Each row is where one point has got to under a steady rotation. How many steps took it there?
The counts run from 0 to 629.
[110 69 109 114 101 81 59 106 102 100 137 85 72 106 108 94 108 98 89 109 95 100 114 87 98 111 115 108 95 120 102 102 99 92 92 85 89 90 116 113 97 70 109 115 125 101 106 81 120 110 131 83 101 104 107 86 74 88 103 116 99 94]	9
[94 109 104 110 118 114 137 109 98 104 98 103 89 100 92 116 108 88 113 100 127 95 101 118 103 100 100 102 105 76 95 115 100 115 108 107 104 92 101 63 110 107 91 76 106 105 95 72 75 60 86 107 108 109 99 103 98 149 106 111 110 98]	531
[89 98 132 92 66 105 57 94 92 93 101 85 90 111 98 82 87 87 83 100 94 98 103 74 123 111 94 83 110 100 95 87 96 76 100 101 89 91 115 91 109 96 94 112 111 93 86 107 92 115 115 65 110 105 75 105 99 79 110 110 98 96]	214
[104 93 104 116 97 82 102 78 99 119 105 93 123 101 100 94 119 125 77 59 89 116 81 95 93 110 116 82 82 91 89 114 127 121 125 98 112 121 103 112 103 103 111 100 93 111 100 77 105 109 110 94 99 121 88 90 90 126 122 107 109 128]	300
[94 101 108 127 132 101 137 84 85 95 102 93 114 95 108 97 120 91 128 98 96 94 111 105 87 103 85 103 87 97 125 123 80 106 101 104 105 108 100 80 110 101 106 124 110 102 103 67 66 89 115 105 76 121 114 95 93 108 90 116 99 102]	439
[88 96 121 102 86 97 79 86 103 91 94 102 121 109 92 90 103 87 93 99 82 84 116 76 101 110 99 90 95 113 95 85 94 80 94 83 92 102 113 129 108 86 119 122 135 88 91 86 127 128 100 75 92 94 73 92 95 73 100 88 83 89]	14
[89 117 115 107 97 114 99 96 100 108 65 98 120 87 94 115 87 89 113 99 118 96 95 91 123 116 96 98 120 67 93 87 80 98 107 104 96 95 99 83 116 106 109 89 134 90 72 98 66 105 79 95 100 95 59 98 101 122 90 98 108 103]	326
[94 119 115 101 105 103 141 92 101 105 95 132 109 115 82 105 81 85 93 104 79 109 95 95 98 87 112 92 88 102 99 99 90 93 67 101 99 112 97 96 111 125 101 96 114 107 120 83 76 108 77 109 92 109 78 86 111 60 111 89 88 95]	281
[104 77 106 105 136 90 125 112 100 91 99 95 76 97 110 93 108 98 113 96 92 106 102 109 90 108 94 90 108 61 87 134 100 92 126 119 85 112 96 76 95 89 79 94 86 98 86 84 91 77 114 91 113 112 118 100 94 129 104 103 95 123]	534
[93 104 98 91 119 101 84 101 110 120 89 73 108 92 106 118 119 98 106 107 119 106 120 80 112 89 73 110 114 102 106 99 88 116 119 70 94 100 98 114 108 89 135 108 112 112 123 97 119 66 99 91 85 81 80 104 86 100 85 102 95 78]	463
[103 117 97 96 111 105 90 108 96 103 88 86 113 85 110 110 99 97 82 104 108 124 102 78 108 88 80 113 118 89 106 94 78 85 100 109 97 122 63 108 93 105 121 105 102 112 126 113 89 98 98 96 73 98 84 96 73 61 93 120 98 102]	371
[101 91 99 111 80 90 115 98 89 102 102 132 100 113 108 89 110 120 107 128 93 96 90 98 88 115 125 99 84 102 121 88 83 90 83 102 102 111 94 69 78 81 61 96 95 98 84 102 100 122 124 99 98 117 120 107 83 73 104 90 104 94]	145
[104 96 123 118 71 108 86 85 92 96 117 92 118 109 79 89 93 96 108 112 105 77 119 93 93 93 89 117 102 124 106 84 92 116 114 80 105 81 110 116 120 105 99 123 120 119 98 62 92 104 84 95 96 91 91 96 98 119 100 112 101 79]	111
[94 100 109 107 126 110 112 116 90 101 88 85 103 95 110 102 104 112 127 110 114 109 110 112 105 107 75 104 121 56 96 100 71 98 115 115 93 106 84 64 93 87 88 100 109 109 79 91 69 88 100 94 103 117 108 106 84 129 94 109 99 115]	331
[79 103 120 106 59 115 66 91 104 119 85 105 128 119 80 104 106 105 83 104 105 104 104 80 99 103 103 100 105 96 81 68 77 86 99 80 98 94 111 99 102 94 94 106 123 106 92 102 120 118 100 66 106 102 86 112 91 106 100 102 101 85]	16
[119 87 108 109 121 90 128 99 76 84 110 102 97 98 102 109 88 97 124 103 82 93 84 107 97 126 113 93 111 89 130 146 112 113 112 117 95 98 104 80 107 91 88 109 96 87 78 91 95 103 117 99 116 86 106 82 117 120 92 88 105 119]	537
[116 60 89 97 105 84 118 109 100 104 102 125 79 102 108 77 103 120 122 132 99 84 101 93 97 111 117 104 95 93 92 82 113 99 97 95 94 117 95 87 91 81 60 87 86 115 93 97 122 111 89 108 125 106 97 114 90 91 105 91 104 103]	51
[122 88 104 119 89 86 84 101 78 96 151 92 108 106 98 95 96 104 108 125 91 80 111 106 93 109 100 118 105 126 125 108 102 123 117 86 102 92 98 105 99 70 96 114 107 106 94 66 101 105 107 104 94 83 115 85 89 117 95 113 103 77]	6
[108 75 84 117 89 97 110 107 96 90 116 128 94 101 103 90 121 95 105 130 106 75 103 94 84 115 114 116 99 105 111 72 86 88 97 88 101 111 88 87 84 69 63 87 99 96 92 92 124 105 96 93 106 94 105 122 77 97 96 112 101 83]	250
[91 112 112 95 134 101 102 111 97 116 76 80 102 83 114 112 100 118 133 110 107 124 126 96 98 89 84 108 107 76 100 119 81 103 106 120 100 105 93 88 97 94 115 129 129 117 102 108 79 99 121 108 79 115 107 91 84 87 96 85 97 107]	131
[87 109 119 70 119 113 98 124 104 112 86 89 90 92 104 120 95 106 122 112 113 107 133 95 103 85 92 103 123 96 84 121 110 106 99 111 105 89 108 103 91 93 116 119 126 112 116 114 123 76 112 93 98 85 91 91 85 96 109 79 95 79]	25
[95 131 99 89 73 106 97 112 88 122 96 98 132 102 99 127 106 100 83 94 99 127 87 90 112 94 96 100 121 93 132 110 91 110 118 99 115 118 76 102 76 97 122 91 94 95 118 118 120 93 111 97 77 86 83 99 95 93 96 92 111 86]	368
[98 105 120 101 89 91 104 106 104 93 88 122 91 125 82 85 84 80 79 98 68 117 75 95 103 101 109 89 121 75 90 92 83 69 92 96 79 110 98 85 99 117 78 84 95 102 98 90 74 113 87 86 116 104 89 100 114 78 113 94 89 124]	80
[101 102 99 106 127 103 111 97 115 90 76 95 101 87 106 98 88 92 111 99 120 99 94 99 114 110 91 99 110 57 83 95 86 102 115 100 86 96 94 88 113 112 97 70 103 106 73 91 63 84 72 97 106 103 77 99 91 127 91 117 93 107]	529
[114 72 114 114 128 108 108 88 89 72 107 75 110 85 105 84 90 106 96 95 100 84 108 81 92 109 85 84 92 96 91 131 122 104 115 120 98 107 95 116 124 104 98 118 83 110 94 86 105 86 104 78 115 90 95 81 86 109 99 128 86 115]	201
[101 99 108 101 84 98 80 96 117 103 116 95 101 123 93 102 108 89 102 111 104 82 104 97 105 95 97 102 110 116 118 107 98 116 118 60 96 76 123 104 109 88 100 102 96 104 99 83 122 68 111 85 110 78 96 98 109 124 96 106 96 50]	555
[118 74 94 86 102 91 115 124 79 117 116 104 84 84 110 112 104 118 119 118 119 90 109 97 114 107 118 103 103 117 106 109 141 126 99 109 125 116 98 98 91 82 100 111 100 116 119 97 136 95 102 104 109 84 84 103 81 101 112 92 115 100]	601
[73 116 110 106 93 115 82 106 115 127 61 92 122 92 94 123 116 109 95 80 111 120 110 93 96 100 98 109 115 65 77 88 75 88 113 95 99 110 97 92 92 95 113 100 149 101 91 98 101 111 99 86 83 111 89 111 81 121 99 91 110 108]	126
[102 83 103 106 87 84 72 106 108 94 142 90 85 113 109 85 114 98 85 105 83 99 115 96 94 102 103 108 90 113 110 118 100 101 113 88 95 88 119 108 89 72 103 116 105 100 102 81 122 95 139 86 92 104 119 92 79 98 117 114 94 80]	8
[94 115 105 103 101 117 103 98 114 93 76 111 104 103 91 99 85 113 77 118 94 113 102 85 84 88 104 98 86 87 83 90 75 83 64 115 100 94 92 96 106 109 82 99 97 124 106 116 79 91 107 86 105 122 111 92 69 51 107 109 85 83]	482
[102 86 129 126 66 120 72 84 90 99 103 87 117 109 72 93 98 103 98 106 111 87 116 87 87 97 99 112 100 117 100 90 91 105 102 79 106 81 114 104 124 113 93 126 112 121 99 81 93 111 92 80 112 101 102 103 97 116 102 129 114 82]	110
[80 126 109 95 95 103 124 120 86 109 104 121 111 101 115 108 109 112 99 104 83 118 95 115 96 94 112 110 94 94 120 114 88 100 98 130 116 118 92 86 64 90 91 104 106 95 102 104 90 110 132 110 71 122 116 97 81 85 117 81 101 99]	36
[90 100 125 113 86 115 95 78 76 86 118 82 116 106 91 98 107 95 95 91 101 89 109 77 98 108 98 79 84 126 120 119 104 102 85 104 115 97 120 94 130 99 114 138 112 98 110 82 90 100 124 72 100 110 90 86 97 87 110 125 105 81]	106
[96 80 95 94 100 105 136 115 93 109 97 114 94 114 99 103 124 109 119 112 116 87 115 91 90 91 98 98 101 114 100 96 114 106 101 92 116 116 98 86 96 92 83 108 76 112 133 94 147 76 92 102 118 100 90 130 93 112 110 101 101 88]	158
[120 72 114 127 94 108 93 95 83 81 111 89 107 90 80 99 99 104 85 84 108 86 104 88 82 110 110 99 103 102 94 120 118 106 106 98 115 97 105 106 117 121 82 117 98 119 97 82 100 103 99 81 131 94 110 89 89 132 105 131 109 108]	203
[90 87 118 103 122 86 97 113 124 103 94 97 77 94 98 84 94 77 115 103 101 93 117 110 111 103 94 117 117 77 72 94 95 93 125 94 80 99 106 106 100 103 97 83 130 103 89 73 79 90 71 112 89 106 86 110 97 127 110 105 90 107]	423
[113 79 99 95 132 102 138 101 110 99 125 110 86 97 105 111 89 97 103 104 100 90 97 102 103 110 119 79 81 98 86 124 135 116 84 111 103 105 107 103 117 89 111 88 107 104 104 85 116 70 88 98 119 91 80 78 88 99 117 98 89 105]	293
[84 107 117 109 67 116 82 94 101 125 88 107 131 113 76 111 104 103 104 104 108 98 110 90 100 92 105 103 107 102 99 62 77 102 102 67 108 94 109 93 109 92 107 118 141 107 99 90 115 117 86 89 98 101 83 109 97 113 104 92 113 80]	17
[115 89 105 104 76 99 75 94 100 96 111 95 103 121 95 92 94 90 107 128 100 80 107 93 106 105 91 107 116 106 122 94 89 110 121 68 88 75 106 100 111 85 84 102 87 107 78 89 115 87 107 82 122 70 97 99 112 117 92 108 96 66]	554
